Each path below is one point turned by a fixed rotation once a step. After each direction that follows a path, write how fast that rotation turns it, in deg/step (0 if it stays still).
Each turn is a multiple of 5 degrees from 10 to 175, or 0.
Each row of a path follows its step; steps can be skipped.
Path 1:
step 0: [-12   3 -19  21   3 -12  18  -8 -10   2  15  13 -18  -7 -19  31   5   4
  19  -1  14 -20  41  15  12   4  -3 -18]
step 1: [-10   8  21  19  28  -8  28  30 -26  -2  10   4 -10   0   6   9   0  -6
   6 -27  18   4   2   2 -33  16 -14  -4]
step 2: [ -9  17   0 -11  23   1  -3  21   0   2  -4   1 -12  25   8   6  16  -9
  17   3 -14 -48 -10   7 -14  17  18 -26]
step 3: [-15  20 -19  34   8   4 -19  27 -18   7  -6  15 -12  13 -23   2 -12  22
   0   9 -10  -6  24 -16  -7 -10  16 -17]
step 4: [-36  28  16   7   3  11  -6  22   0 -22   1  -7  11   2  17  14 -25   1
 -23  11  -3  10 -10 -14 -34  13   1   1]
step 5: [-18  14   8  -2   1 -16  -9 -22  15  -7  27  -3  16  11  -8   9   2  -7
 -19  27 -19 -29  -5  -4 -10 -11  32 -24]
step 6: [ 12  15  -2  36  -7  -7 -15  13  -3  -8  46  -6  -9   7 -15  -7   6   2
 -29   7   0  26  14   5  -4 -12  18   7]
step 7: [-12  26  10  -5 -24  18  15  13  28 -21  23 -15  -9  -2  16  19   9 -26
  -4  16  21   6   5  14   1  16  10  14]
step 8: [  9  -4   0  12   2 -12  34  -5  20   2  17  10  -9 -15 -16  21   9 -21
  -4  16  22 -24  25  -1   7 -21  13 -28]
step 9: [ 34  -2   9  15  27  -1  21  35   2 -13  20   7 -24  -3 -10  -8  -7 -11
 -10 -20  23   8   0  -8 -16  15   4   0]
step 10: [ -1   6   7 -13   1  23  15  25  16  -9 -11  -1 -24  12   3  -8  12 -13
  20  12   4 -26  -6 -20   8  36  27 -14]
step 11: [ -6 -13 -14  29   7   4   6   9  -1  -6 -15  14 -26 -10  -3   2 -17  18
 -11  11  -8 -10  25 -32  12  -2  12 -39]
[ -9   5  -1   9  -3  -2  -3   1   3   3  -7  -7   0 -11   1   4  -6  -7
   5   5   1   2   8  -6   9   7  -5   4] : 100
[  3   0   7   7  -6   5 -10 -13  -4  -2   5  -1   3  -5   8   1  -6   7
   0   7  -4   1  -3   0  -4  -1   9   2] : 45
[  6 -12   3  -2  -6   4   6  -3   2  -6   3   2  -9  -8   0  -1   2   6
   1  -6  -2  -1  -2 -11  10   7  -3  -2] : 25
[  6  -2  -1   1   7  -1 -10   5   5 -14  -3  -7  -4   0  10   3  -3   0
  -7  -2   1  -4  -2   8  -1   2 -10   2] : 140
[ -4   1   5  -7   6  -1   1   5   4  -6  -6   6   1  -1   0  -8  -4   7
  -1   4 -18   0   9  -5  -3  -1   1   3] : 45
[  8   3  -2  12  -1   0   3   3   2   0   6   2   5   5  -9  -4 -14   9
   3  -5   0   5   2   3   2   2  -7   1] : 130
Path 2:
step 0: [ 10   2  10  -3  -6  -2  23   1  -9  -8  10  -7  11  14  15 -20 -14  -5
   8 -26 -19 -25  10 -11  16   9   1  -5]
step 1: [-13  -3   4 -14  -4   2  -2   9  17  -3  38  17   2  -2  17  -5 -16 -13
  10  -4 -19  -9   7 -11 -18  10 -12  -5]
step 2: [ -1  -1  14   3   9  11  13  15   0  13   4  -1  24  -6  22   1  -2  12
  12  -1 -31 -22  -6   3  -7   8   6  19]
step 3: [ -4   6  20  -9  -7  -8  -1  19   8  -7   5 -13   0 -11  -2  14 -19   9
  19  10 -10   4  -3  -5 -28  31   0  -3]
step 4: [ -3   9   1  16  10  14  -3  10  10  -3   9  -7  19 -23 -22   5  28  14
   9   6 -18   5  -2  -3 -11  17  -2  19]
step 5: [  0 -14   5  16   9  -8  -7  23 -12  -8  -4 -29  18  12 -25  11  -7  -3
   9  16   1  14  -6  -9   2  16   3  -1]
step 6: [ -9  -1   3  20 -11  16  -4   0  -7 -22   6   3   0  -1 -30  -9   2   3
   2  -2   2  28  20 -18   0   0   0  23]
step 7: [ 12 -16   6  11   8  10  11   1  -5 -10   4 -16  21   7  -7   3  -2 -17
   1 -22   6  16  10 -17  35   3  -7  -6]
step 8: [-17 -10   3   6  10  19 -11  -6  -1  -3   4  21   1  20   6  -2 -23 -17
  -3 -11  -4  23  16 -25  -6  -5  -9  -2]
step 9: [ -6  -5   7  14   4  17  24 -25   6  -2 -12   1  15  -2  25  -3 -20   3
  10 -28 -12  -3   1  -7  14   2  -1   6]
step 10: [-14   3   4 -19  11   4  -9 -14  16  -8   1 -10   2   3  15  -2 -26  -6
   1 -17 -17   5   1   2 -18  19 -22 -20]
step 11: [-21  -2 -23   2  10  17   6 -20   5  14   7 -10  17  -7  10  -3  -3  23
   8   1 -28  -9 -10   3 -14   6  -5  12]
[  5   6   8   2   8   4   3  -3   2   2 -11  11   1  -5   1   6   2  -2
   7  -2   2   3 -10  -7  -8   1   2  -8] : 60
[  9  -5   0   4  -1  -5   2  -4  -1   8  -7  -2   9   0  -2   4   5   6
   7 -10  -4  -9  -1   1  10  -3  -4   8] : 155
[-12  -5  -1   2  -3  -5   4   3  -9   1  -8  -1   5  -8  -3   4   8  -8
  -3  -4   2  -2  12  -3  -4  -2   0  -6] : 40
[  0  15  -3   4   4  11   1  -1 -11   2  -2  -1  -3  -2   6  -4   8   5
  -5   2 -10   0   4  -3   5   0   4   3] : 160
[ -3   1   0   1   2   1  -6  -2   3   4  -2  -5   4  -7   7   7  -3   8
 -10   0   6  -8  -1   2  -9  13  -1   5] : 45
Path 3:
step 0: [ -4 -17   2   6  -9  -7 -12   4   5   3  -5 -18  11  -2  18 -14 -15  20
   9  -6  41 -15   6  -1 -13   2 -11  14]
step 1: [ 10  15 -30 -28  20  23   3  -1 -10   9   8   3   8 -20  -5  -8   6  25
   3  -8   5  -5  -5   7  -5 -10  -1  -1]
step 2: [ -6  12  14   0 -12  -5  -8 -21 -30   8   9   0   4  -3   7  11 -11   9
   0 -30  12  -5  26  -5  -3  12 -21   3]
step 3: [ -6  -3 -20  -4 -18   0  24  -9  -8 -16  12  10  12 -16  -8  -5  10  16
  16  -9   4  16   1  21   1  11  25  16]
step 4: [ -2  16  15  -4  -4  11  17   4  16 -18   7  18  -4 -10  13  -7 -22  -6
 -15 -11  20  -8  36   0  -4  -4  -1  -7]
step 5: [ 14 -18  -7  -8  -1 -12 -11   2  -1 -24  11 -15  14 -23  -1  -2   3   6
   1   6  34 -19  -6   0  -8  18  15   9]
step 6: [-23  12 -16  -8  37  16  -2  12 -13  -3 -11  13   8 -19   9 -10  -3  -1
  12 -17  10  -9  14  -6  -8  -6  -1 -11]
step 7: [  7   4  19 -18  -3 -15  -7  -7 -17 -12  18   6  -9   0   9  16  17  24
  19 -20  19   5  -5 -11 -13  13 -10  -2]
step 8: [-19  -6  -1  -1  14   9   7 -10  -2   5  17   8  10 -16  15 -16  -5   5
   5 -18  -4  29  10   1  -4  -2  26  26]
step 9: [ 17  13   9  -8   2   1  15 -18  18 -30  18  11   2   2  15  16   1  -5
  -6 -30   4 -22   4   1  10  -2   3  -2]
step 10: [ -8 -19   0   9  17   0  -3 -20  -4 -12  -4  -2   8 -13  -3  -4  18  -8
 -17  12  23  -2  21  -9  -7  24  23  11]
step 11: [ -6  -2  -7  -9  20  -6  17   9   8 -24 -24   8   6   5  21 -20  11   6
  22 -17  12 -19   1  -7   5  -8 -10  -3]
[  0  -9  -2   0   5   4   4   3  -4  -7  -1  -3  -2   2   9  -3   0  -7
  -1  14   6 -10  -1   7  -8   0  -4  -4] : 65
[ 12  -1 -10  -8  -3  -5  -6   1  -3  -6   8   5  -1   5   2  -2   9   2
   5   6   0   1   1   3  11  -3   3  -1] : 170
[ -8   1 -10   2   3   6   6  11   3   2   0   6   1   4   0  -1   3  -1
   0 -11   1  -5  -9  10   4  -6   5   0] : 140
Path 4:
step 0: [  2  -2 -17  15   5  17 -18  -5   0 -48  11  29   2   8   0   9  17  -5
 -29  -5  12   6   1  16   7   0  17   4]
step 1: [ -5  15 -21   3 -16 -15 -32   4   1 -10 -34  21   3 -19  15   3  -9 -22
 -12  -1  -4  15 -14   5  20   4 -10  21]
step 2: [-33  -2   0  -3   6  -7  18 -30  22  -5 -20  16   9  -7   9   9 -33  10
  -2 -13 -24   5  -7  13   4  16   9  14]
step 3: [  1   9  25 -10 -13  11  -7 -36   4  23   9  -3   9  10  10  18 -17  -1
  10  23  -6 -17 -17   9  35   9   9   0]
step 4: [ 23  -7 -13  13   2  36  10  -7  20 -14  -5  20 -15  26  -7   4  -5   7
  17  18  11 -25  -3  12  16   2  19 -12]
step 5: [  0  18  -7   7  14  22 -18   6  -7 -22 -10  13  -9  -7  -6   2  -1 -33
  -6  19  19  25 -19   2  14  -2  16 -31]
step 6: [-10  -2 -16  13   2 -16   5   6   0 -23 -20  20  17   7  13  -7  -3 -16
  15 -14  10  28 -12   3   7  45  -1   1]
step 7: [-23 -17   5 -21   5 -17   8 -35 -10   7 -13  10  14  14  31   7 -17  -8
 -15   1  22  13 -20  -7   8  -1   2  14]
step 8: [ -9 -23  14   6 -13  23 -13 -18  20  -3   8  19  20  22  14  38 -10   2
  21   3   7 -14   4   9   4  -5 -13  19]
step 9: [ 11 -12  10   4 -23  41  -8 -11  10 -19 -23  12 -11 -22  18  12  11   9
  -6  13   2 -10 -14  -4  16 -20  15 -13]
step 10: [ -3   5 -10 -10 -23  13 -12  15   4 -35 -14   6  14  -7 -19  -9 -20  -2
  17   0  -5  22   3  25  21   0  26 -18]
step 11: [ -5  34 -11  -7  -3  -7  14 -14 -26 -27  -6   9   3   6  27 -13 -24   7
   1  -4  -3  10 -22  -1  22  17  -9 -16]
[  2   3  -5   4   9   7  -4  -1   4   2   0  10  -3 -11   5  -2   2  -4
   3   3   6  -4  12   2   1  -7 -10   1] : 90
[  2  -2  -7   1  -5  -7   1   2  -3   2  -8   0  -8   6  -8   1 -14   4
   0   4  11   2   4   2   2 -10  -1   4] : 120
[  7  -7   7   4   6   0 -14  -3  -2  -2  -2   0   0  -1  -5  -1  -2  11
   8   1   0  -7  -1  -6   0  -2   9  -7] : 70
[-10   3   4  -5  -7  12   2   4   7   7  -2  -3  -6   0   0  -4   1  12
   5   8  -3   1   3   3   6   0   2  -3] : 60
[  7   6  -5  -1   1   0   2  -3   3   7   1  -1  -6   2  -1   1 -10  -6
   0  -4  -9  -6   2   3   3   5   0 -18] : 45
[ -7   0   0  -5  -3  -9   4  -9   0   5  10   6   1  -2  -3  -1   2   4
   8  -1   8 -10 -10   6  -2  -1  -4  -3] : 80
Path 5:
step 0: [  2 -18 -12  -4  20 -12   9 -12  -6   5  39 -17  22  26  15  -2   3 -14
   0   5  -5 -20  -5 -14   5  -3  -6  -7]
step 1: [-21 -32   1   0  17   8 -12  -4 -10  14  13   6 -14  10  23   3  13 -15
 -21 -16  -1 -12   0  12  25   9  -1  -8]
step 2: [-13  -8  33  13  -3 -10  -2 -23  17 -11  -4  -3  -8  19  21 -16  -1   0
 -15  -4  25  -5 -16   3  19  -6  -4 -14]
step 3: [  3 -24  14 -20   1  -5   1  11  20 -11  -2 -11  -7  26   2   3 -10  -4
  16 -27  24  -7 -19  -7   6 -11 -17  15]
step 4: [  3  16   2  -6  15  27  14  -5  -1   7   0 -18   5  15  33   6  -8 -15
  15 -28   2 -22 -21  -4  -5   1   0   3]
step 5: [ 23  -5  15  -9  11  17  -1 -31  15   7  33 -11  16   3  17   8  11  -9
 -13 -19  -6   6   2  -6  10  15  -3  11]
step 6: [-21  -5  20  -8  15   8  13 -11   0 -10  37   2  -6  -1  -6  -8  19  -9
   1 -21  24 -15  18  11  10   7   0  -8]
step 7: [-14  24  18   5  13 -20  -7  11   6   4  12 -15  -5  34  -2  15   4   5
 -17 -16  20 -15   3   1  20   7 -12 -10]
step 8: [ -2  -5  18  -5  12  11  -9  17   8  -2  -1 -17 -13  -1   8  27   3   2
 -18 -26  27  12 -32   6  -7   4   7  -4]
step 9: [ 14  12   4 -14  23   9  22 -16  11 -20  -9 -14   8   6   4 -10 -15  -6
 -12 -23  24   8  -9 -18 -14  19   4 -13]
step 10: [ 26   6  -6 -23  13   7   4  -6   0  15  22  14   2  12 -16 -10  -5   6
  -7 -36   7 -10  -5  10  -5  25 -10  10]
step 11: [  2  15  -2  15  13  -7  15  -8 -16  13  46  -5   9   0  -2   0  14   5
 -10  -6  17 -18 -24   9 -10   6   7 -13]
[ -5  -2  -2  -2  -1   2   7 -10   8  12   0   3   9  -4  -5   8   3   1
   7   1  -3  -5  -2   0  -7   8  -6  -3] : 65
[ -2   2  -7   1 -10  -6   4   1  -2  -2   2  11   5  -2   6   4  13   1
  -4  -1  10  -2   2  -2  12   3   3   1] : 70
[  6   4   0   0  -5  11  -1  -3  -9   2   5   1   8  -5  -9   1  -7 -13
  -3   1   4  -2  -2  -4   6  -6  -7   0] : 65
[  1 -15  -1  -9  -1   5  -7   9   0   4   3   6  -7  -6  -6   5   4   0
   1  -7   0   4  -1   6   1   1  -2   8] : 155
[ 13   0  -3  -1  -9   2   0  -1  -3  -4 -14  -2  -4   2   3   0   2   2
   8 -10   5   3  -6  -6  -5   2  -5  -5] : 65
[ 0 11 -2  1  0  4 -6  2 -4 13 -8  6 -6  7  4  1 -4  1 -4 -6 -8 -7  1  7
  6  6 -2  1] : 120
[ -2   2  -7   5   2  -2  -1  13  -6   5   4 -11   4   4   4  14   2   0
   5   1  -2  -3  -8  -4  -4  -5   0   1] : 95
